0: [3, 1, 7, 4, 3, 3, 5, 6, 4, 2, 4, 3, 4, 4, 5, 6, 5, 3, 1, 3, 4, 3, 5, 6, 6, 4, 5]
1: [8, 9, 0, 5, 9, 5, 3, 2, 3, 6, 5, 5, 8, 6, 3, 6, 0, 9, 6, 6, 8, 9, 5, 5, 1, 3, 5]
2: [3, 3, 8, 6, 2, 5, 4, 7, 3, 4, 5, 4, 2, 4, 5, 4, 5, 2, 2, 4, 2, 0, 6, 8, 7, 5, 5]
3: [4, 2, 4, 3, 4, 6, 4, 4, 7, 4, 4, 5, 5, 4, 5, 4, 5, 3, 4, 6, 7, 3, 4, 4, 5, 6, 3]
4: [6, 3, 7, 6, 0, 3, 4, 7, 1, 5, 6, 3, 1, 2, 4, 0, 6, 6, 2, 3, 0, 0, 4, 9, 6, 9, 6]
5: [9, 9, 0, 5, 9, 5, 2, 2, 3, 7, 5, 6, 8, 7, 3, 6, 0, 9, 6, 5, 7, 9, 4, 6, 1, 3, 6]
6: [2, 3, 8, 2, 3, 6, 5, 4, 7, 4, 4, 3, 4, 3, 6, 7, 8, 2, 5, 7, 2, 2, 5, 4, 5, 4, 3]
7: [3, 2, 7, 6, 0, 2, 4, 8, 4, 6, 4, 3, 3, 3, 6, 2, 5, 2, 4, 3, 1, 0, 5, 7, 5, 7, 6]
8: [5, 8, 1, 5, 9, 6, 5, 3, 5, 5, 5, 6, 6, 5, 4, 6, 2, 3, 3, 6, 6, 8, 5, 2, 2, 2, 4]
9: [5, 4, 5, 3, 5, 4, 4, 4, 4, 2, 4, 5, 5, 6, 7, 5, 5, 4, 5, 6, 4, 3, 4, 3, 4, 4, 4]
10: [4, 3, 7, 5, 2, 3, 5, 7, 6, 3, 4, 6, 5, 4, 4, 3, 6, 1, 4, 3, 4, 2, 5, 4, 6, 5, 4]
11: [8, 8, 0, 5, 9, 5, 2, 2, 3, 6, 5, 5, 7, 6, 3, 6, 1, 8, 6, 5, 7, 9, 5, 5, 2, 3, 5]
12: [4, 1, 6, 2, 2, 4, 5, 8, 5, 4, 5, 4, 1, 4, 4, 3, 6, 2, 5, 4, 3, 2, 5, 6, 5, 7, 5]
13: [4, 2, 8, 6, 1, 5, 6, 7, 4, 3, 2, 4, 3, 3, 7, 3, 6, 3, 4, 4, 1, 3, 6, 8, 7, 8, 3]
14: [3, 3, 6, 3, 4, 5, 5, 5, 6, 3, 5, 5, 4, 5, 6, 5, 5, 3, 5, 4, 6, 4, 4, 4, 3, 3, 5]

[6, 8, 1, 6, 9, 5, 3, 2, 4, 6, 6, 5, 7, 6, 3, 6, 2, 6, 6, 5, 7, 9, 6, 2, 2, 3, 6] -> 11 1
[1, 5, 5, 3, 4, 8, 7, 4, 7, 3, 3, 6, 6, 4, 3, 4, 7, 3, 5, 2, 6, 5, 3, 3, 6, 7, 3] -> 3 14
[4, 3, 8, 7, 0, 2, 5, 7, 4, 4, 6, 3, 1, 3, 4, 2, 6, 5, 2, 3, 0, 0, 4, 7, 8, 7, 5] -> 4 7
[7, 4, 4, 4, 5, 3, 5, 4, 4, 2, 3, 4, 4, 7, 7, 4, 4, 5, 3, 5, 5, 3, 3, 4, 3, 4, 4] -> 9 14
[4, 2, 8, 6, 0, 2, 4, 7, 1, 5, 6, 3, 4, 1, 5, 0, 4, 7, 3, 2, 1, 0, 4, 8, 8, 5, 5] -> 4 7
[2, 3, 6, 5, 0, 3, 5, 4, 2, 4, 5, 4, 2, 4, 5, 3, 4, 4, 3, 2, 1, 3, 4, 5, 8, 6, 5] -> 2 7
[5, 3, 7, 6, 0, 4, 6, 8, 3, 4, 3, 2, 4, 2, 5, 2, 4, 5, 3, 3, 2, 0, 4, 7, 7, 8, 6] -> 7 4
[3, 6, 4, 4, 6, 5, 4, 3, 7, 6, 5, 5, 5, 3, 2, 4, 5, 2, 6, 5, 4, 6, 5, 2, 6, 4, 3] -> 3 14
[1, 3, 4, 3, 5, 9, 4, 7, 3, 6, 1, 7, 6, 3, 2, 8, 7, 4, 7, 7, 5, 4, 5, 4, 7, 3, 2] -> 3 6
[3, 3, 6, 4, 3, 3, 7, 3, 5, 2, 4, 3, 2, 3, 5, 3, 5, 3, 3, 5, 4, 2, 4, 5, 4, 6, 5] -> 0 14
